Q: [-0.55 -0.39  0.06 -0.07  0.06  0.26 -1.24 -0.35 -0.60  3.75 -0.88 -0.24]
G: [-0.21  0.02  0.24  0.05  0.06  0.09  0.00  0.13 -0.04 -0.63  0.15 -0.38]
J: [-1.06 -1.29  0.62 -0.08  0.37  0.43  0.94  0.04  0.10 -0.22  1.34  1.73]
S: [-1.53 -1.43 -0.65 -0.05 -0.40  0.05 -0.41  0.22  1.51  2.96 -2.21 -0.35]
X: [ 0.64 -2.49  2.82  4.82 -4.62  3.07 -8.23  3.98 -3.14 -0.47  4.33  4.82]
A: [ 0.06 -0.07  0.07  1.58 -3.63  0.63 -0.43 -1.73  0.45  2.72  1.90  4.13]
V: [ 0.64 -2.49  2.82  4.82 -4.62  3.07 -8.23  3.98 -3.14  1.48  4.33  4.82]
N: [-0.55 -0.39  0.06 -0.07  0.06  0.26 -0.31  0.06  0.43  0.59 -0.75 -0.17]
T: [-1.06 -1.29  0.62 -0.08  0.37  0.43  0.94  0.04  0.10 -3.11  0.24 -0.20]
H: [ 0.37  0.66 -0.95 -1.30  1.16 -0.79  2.60 -1.15  0.74  0.21 -1.54 -1.39]
M: [-0.65 -0.43  0.24 -0.27 -0.28  0.00 -0.03  0.18  0.26  0.80 -0.48 -0.23]
[-1.06 -1.29  0.62 -0.08  0.37  0.43  0.94  0.04  0.10 -3.11  0.24 -0.20] => T
then: [-0.39  0.06 -0.07  0.06  0.26 -1.24 -0.35] => [-0.60  3.75]
[ 0.06 -0.07  0.07  1.58 -3.63  0.63 -0.43 -1.73  0.45  2.72  1.90  4.13] => A
[-0.55 -0.39  0.06 -0.07  0.06  0.26 -1.24 -0.35 -0.60  3.75 -0.88 -0.24] => Q

